In the data rows, zero lies at 4.5, halfway between 4 and 5.
Some points, each followed by its number:
[6 5 4 4 8 4 3 7 1 3 8 9 9 2 5 8 5 1 6 1 5 5 4 4 6 5 4 9 4 3 9 0 4] 0
[4 2 3 3 4 4 6 4 4 5 2 7 4 3 6 5 3 4 4 5 4 6 2 5 5 5 5 5 4 4 3 3 6] 1
[4 6 6 6 2 6 4 6 5 6 3 4 3 6 6 5 6 4 6 5 4 4 5 4 4 5 5 5 6 4 5 5 2] 2
[4 3 5 7 2 6 3 7 5 3 2 3 3 6 4 7 6 4 7 5 3 6 6 4 3 6 6 3 7 5 6 5 2] 3
[4 3 4 5 6 3 6 4 3 4 4 4 4 5 3 4 6 5 2 5 5 4 1 6 5 4 5 6 4 4 4 6 6] 4
[5 6 7 3 5 7 6 5 1 6 3 3 4 5 3 5 4 3 6 5 4 5 8 5 5 6 5 7 6 7 6 2 3] 5
[6 5 5 3 9 8 3 3 3 4 3 4 5 7 3 1 2 7 5 4 7 4 5 8 8 5 4 5 3 6 4 2 4] 6
[5 4 5 9 6 4 2 9 0 6 9 8 9 2 6 7 8 2 9 0 4 5 5 6 4 9 1 6 4 0 9 0 1] 7
[4 5 3 4 3 3 4 6 3 3 7 4 4 1 3 5 5 6 4 3 4 6 3 4 5 3 5 5 2 5 4 5 6] 8
[3 1 4 3 2 6 2 1 2 6 7 4 5 5 0 5 2 2 8 3 4 2 9 2 9 3 4 0 2 9 7 8 5] 9
[5 4 5 4 2 4 4 4 7 5 4 5 6 2 6 4 5 4 3 4 4 4 4 5 5 3 7 5 4 4 3 6 4] 10
[3 3 4 6 3 4 2 6 8 3 6 6 5 3 8 5 6 5 2 4 3 6 4 3 5 4 7 4 4 3 2 7 6] 11
[6 6 2 3 6 2 8 4 6 4 1 4 2 7 3 6 4 4 4 7 3 5 5 5 1 5 4 6 7 5 5 5 9] 12
[3 5 5 3 5 6 5 4 5 6 4 2 3 4 3 4 4 5 4 4 4 4 6 3 4 4 3 5 5 8 5 6 4] 13
[6 8 2 4 6 3 5 5 4 3 9 5 5 0 5 3 2 6 3 3 6 6 2 7 8 3 4 5 2 4 5 4 7] 14
[5 6 6 5 4 5 6 3 4 4 4 3 4 7 3 4 3 5 4 6 4 4 6 5 4 6 3 3 7 5 6 4 2] 15
[2 2 5 3 4 3 6 6 5 4 3 3 3 9 1 4 7 4 4 9 6 4 5 4 1 7 2 4 5 4 3 8 6] 16
[4 5 6 6 3 5 4 5 6 6 3 5 3 6 5 4 6 6 6 5 4 4 6 3 2 6 6 5 5 5 5 6 2] 17
[3 5 5 6 5 4 5 4 3 6 4 5 3 5 5 4 5 5 5 4 5 4 5 5 5 5 3 4 5 3 2 3 3] 18
New points follow, each followed by the numbers of its two nearest points above, nearest first.
[3 4 5 4 6 4 7 4 4 7 2 4 2 4 4 4 5 5 6 7 2 6 4 5 3 5 5 5 7 5 6 3 4] ~ 18 15
[5 4 6 6 4 6 3 6 4 6 2 5 4 5 4 5 5 5 5 6 4 5 4 3 4 5 6 4 6 5 4 4 2] ~ 2 17
[6 5 5 6 4 4 5 4 6 3 5 5 5 5 5 4 4 5 3 5 4 5 5 4 5 4 5 4 5 3 5 5 3] ~ 10 15
[5 2 1 6 1 3 6 6 7 3 4 2 4 3 4 4 6 1 4 3 5 7 2 3 6 5 5 4 4 4 1 8 5] ~ 10 11
[4 3 4 5 5 6 3 5 6 4 4 2 3 7 5 5 4 4 5 4 3 6 7 4 2 7 4 1 6 5 4 7 3] ~ 3 17
[6 6 5 3 7 4 5 4 5 5 4 6 5 4 5 2 2 7 3 5 6 2 5 7 5 4 2 5 5 5 3 2 3] ~ 18 6
[2 5 9 5 5 7 3 6 2 7 3 2 3 9 2 4 5 4 6 8 5 5 7 4 1 7 4 3 8 6 7 5 1] ~ 15 17
[5 5 5 4 4 4 5 4 5 6 3 5 5 5 5 4 5 7 3 6 5 4 5 5 4 5 3 4 5 5 3 5 3] ~ 18 15
[3 7 5 3 8 6 6 2 1 5 5 5 4 4 7 1 4 6 5 6 8 3 2 8 4 5 1 6 4 1 5 1 3] ~ 18 6
[5 5 5 5 5 5 4 5 4 3 6 7 4 2 5 5 3 5 3 3 6 4 4 4 5 4 4 5 4 5 3 4 5] ~ 8 18
